Some points, one per row:
Array([ 1.37, -1.08, -0.54, -0.20,  1.07, -0.28,  1.81,  2.01])
Array([ 0.85, -1.56,  0.49,  0.23,  0.47, -1.03, -0.61,  1.11])
Array([ 1.09, -0.79,  0.80,  0.05, -1.46, -0.90,  0.40,  0.69])
Array([ 0.45,  0.59,  1.17, -0.17, -1.38, -0.43, -0.05, -0.22])
Array([-0.06,  0.72,  1.72, -0.88, -2.05, -0.23, -0.69, -1.23])
Array([ 0.19, -0.86,  0.54,  0.19,  1.09, -1.12, -2.09,  0.99])
Array([ 0.38,  0.36,  0.49, -0.10, -0.06,  0.44, -1.03,  0.55])
Array([ 0.74,  0.20, -0.41, -0.25,  1.73,  1.42, -1.43, -0.58])
Array([ 0.69, -0.97, -1.12, -0.43,  0.02,  0.19, -0.14,  0.15])
Array([-0.43,  1.73,  3.10, -1.06, -1.70,  0.09, -3.38, -2.86])
Array([-0.37,  1.99,  0.36,  0.64,  1.37,  0.49, -0.20,  0.31])
Array([ 0.37, -0.61,  1.06, -0.70, -2.12, -0.59,  0.69, -0.31])
Array([-1.12,  0.95, -0.05, -0.19, -0.52,  0.51,  0.23, -2.10])
Array([-0.68,  2.35, -0.81,  0.28, -1.06,  1.11,  1.76, -2.54])
Array([-0.89,  4.26, -1.49,  0.23,  0.52,  2.02, -0.13, -1.70])
Array([ 0.60, -0.31,  0.02,  0.10, -1.26, -0.24,  3.91, -1.02])
Array([ 0.45, -1.10,  0.20,  0.24,  0.68, -1.00, -0.69,  0.72])
Array([ 0.94,  3.73,  0.48,  1.23,  0.94,  0.98, -0.25,  1.35])
Array([ 1.21, -1.75, -0.66, -0.73,  0.02, -0.37, -0.12,  1.15])
Array([ 1.47, -2.96,  0.90, -0.14,  0.09, -1.32, -1.19,  1.94])
Here are 12 more points, each followed by its number:
Array([-0.82,  2.73,  1.19, -0.65,  0.78,  2.05, -3.12, -2.19]) 0
Array([-1.20, -1.93, -1.65, -1.07, -1.15,  0.93,  2.32, -1.24]) 1
Array([ 0.89, -3.70,  0.45, -0.67, -1.07, -1.27,  0.01,  1.81]) 2
Array([ 0.93, -3.80,  0.83, -1.11, -0.44, -0.70, -1.30,  0.84]) 3
Array([-0.23,  2.71,  2.05, -0.42, -1.27, -0.04, -2.11, -2.79]) 4
Array([ 0.93, -0.12, -1.07,  0.52,  1.48,  0.01,  1.78,  1.16]) 5
Array([-0.02, -0.49, -0.85, -0.28, -2.07, -0.04,  3.58, -1.32]) 6
Array([ 0.85,  0.14, -0.23,  0.94,  1.57, -0.72,  1.37,  2.11]) 7
Array([ 0.41, -1.54, -0.75,  0.23, -0.63, -1.05,  1.55, -0.28]) 8
Array([-0.67,  0.14, -0.86, -0.12,  0.65,  1.12, -0.19,  1.17]) 9
Array([ 1.23, -1.58, -1.18,  0.28,  0.79, -0.01,  1.55,  1.70]) 10
Array([ 0.94,  1.61, -1.29, -0.08,  1.18,  1.52,  0.49, -0.23]) 11
Which of these numbered points is nearest to each point below, ignoring the 3 directions in which the first points spread most? Its number follows each.
Array([ 0.10, -2.95, -0.41, -0.69, -1.10, -0.48,  0.82, -0.33]) > 3
Array([-1.54, -2.31, -0.19, -1.46, -1.21,  0.27,  0.32, -2.23]) > 1
Array([-0.29,  0.87, -0.44,  0.18, -0.07,  0.33,  0.43, -0.64]) > 6
Array([ 0.11, -3.84,  0.15, -0.91, -0.87, -0.95,  0.20,  0.43]) > 3
Array([-0.12,  1.70,  0.79, -0.36, -1.50,  0.45,  0.27, -1.07]) > 10
Array([ 0.50, -0.12,  0.42, -1.44, -0.17, -0.24, -0.09, -0.51]) > 11
Array([-0.58,  1.91, -0.90,  0.97,  0.63,  0.34, -0.09, -1.07]) > 8
Array([-0.74, -1.02, -1.07, -0.24, -0.04,  0.75, -0.08,  1.34]) > 9
Array([-1.15,  4.09, -0.42, -0.04, -1.00,  1.99,  1.26, -3.23]) > 10
Array([-1.39, -1.80, -0.38, -1.12, -0.99,  0.17,  0.04, -1.37]) > 1
Array([-0.11, -0.54,  1.24,  0.00, -0.04, -0.46, -0.09, -0.56]) > 5
Array([-0.75, -3.54, -1.45, -0.55, -1.28, -0.64,  2.36, -0.07]) > 1
Array([-1.25,  0.63,  1.55, -0.73, -1.01,  0.00, -2.01, -1.88]) > 6
Array([-0.90,  0.38,  0.18, -0.44, -0.21,  1.09, -2.22,  0.09]) > 9
Array([ 0.16,  1.14,  0.86,  1.74,  1.71, -0.11, -1.10,  2.00]) > 7
Array([ 0.55,  0.03,  0.90,  0.22,  1.11, -0.19, -1.64,  0.67]) > 5
Array([ 0.19, -0.12,  1.19,  0.11,  0.47, -0.51, -1.96,  0.19]) > 5
Array([ 0.52, -0.96, -1.04,  0.13, -0.02,  0.26,  0.21,  1.73]) > 2
Array([-0.27,  2.69,  0.46,  0.69,  0.77,  0.30, -0.47, -0.17]) > 7
Array([-2.73,  2.32,  0.03, -1.90, -3.16,  1.14,  0.21, -5.05]) > 1
Array([ 0.73, -1.25,  1.28, -0.27,  0.55, -1.06, -1.86,  0.15]) > 5
Array([ 0.40,  1.57, -0.21,  0.42,  0.67,  0.11,  0.60,  1.96]) > 7
Array([ 0.21,  0.87,  0.85,  0.88,  1.82, -0.22, -1.05,  1.19]) > 7
Array([-0.07,  0.09, -0.14, -0.52, -0.16,  1.52,  2.09, -1.18]) > 0
Array([ 0.58,  0.91,  1.88, -0.35, -0.53, -0.90, -2.41, -0.55]) > 4
Array([ 0.29, -0.73, -0.88, -0.13,  0.19,  0.63,  0.98,  0.01]) > 3
Array([-0.19, -0.50,  1.17, -1.14, -2.42, -0.39, -0.20, -0.67]) > 2
Array([ 0.85, -0.40, -1.82,  1.44,  1.67,  0.42,  3.68,  1.29]) > 5
Array([-1.22, -2.30, -0.01, -0.55, -0.37, -0.67, -0.63, -0.58]) > 1
Array([ 0.06,  0.34, -0.91, -0.11,  0.84,  1.35,  0.36, -0.69]) > 3
Array([-0.24, -0.48,  0.05, -0.91, -0.20,  1.11, -0.61, -1.82]) > 3
Array([-0.42, -1.37,  0.16, -0.60, -1.44,  0.21,  0.50, -2.59]) > 3
Array([-1.80, -0.28,  0.13, -1.34, -1.64, -0.02, -1.77, -1.00]) > 9
Array([ 0.93,  0.80,  0.26,  0.92,  1.77, -0.37,  0.53,  1.37]) > 7
Array([ 0.12, -0.21,  1.28,  0.64,  0.03, -0.94, -1.97,  1.49]) > 7
Array([-0.18,  3.68,  1.83, -0.07, -0.10,  0.81, -1.93, -2.23]) > 4
Array([-0.30,  2.00,  0.44, -0.18,  1.31,  1.68, -1.52, -1.63]) > 0
Array([ 0.60, -2.83,  0.06, -0.10, -0.20, -1.57,  2.18,  1.22]) > 5
Array([-0.06, -1.88,  1.34, -0.46, -0.91, -1.39, -2.10, -1.22]) > 8
Array([ 0.31, -1.47, -1.02,  0.52,  0.90, -0.09,  0.01,  2.26]) > 2
Array([ 0.69, -1.41,  0.34, -0.67,  0.74,  0.94, -0.58, -0.12]) > 0
Array([-0.48,  3.13,  0.80,  0.03,  1.11,  2.20, -1.26, -1.52]) > 0
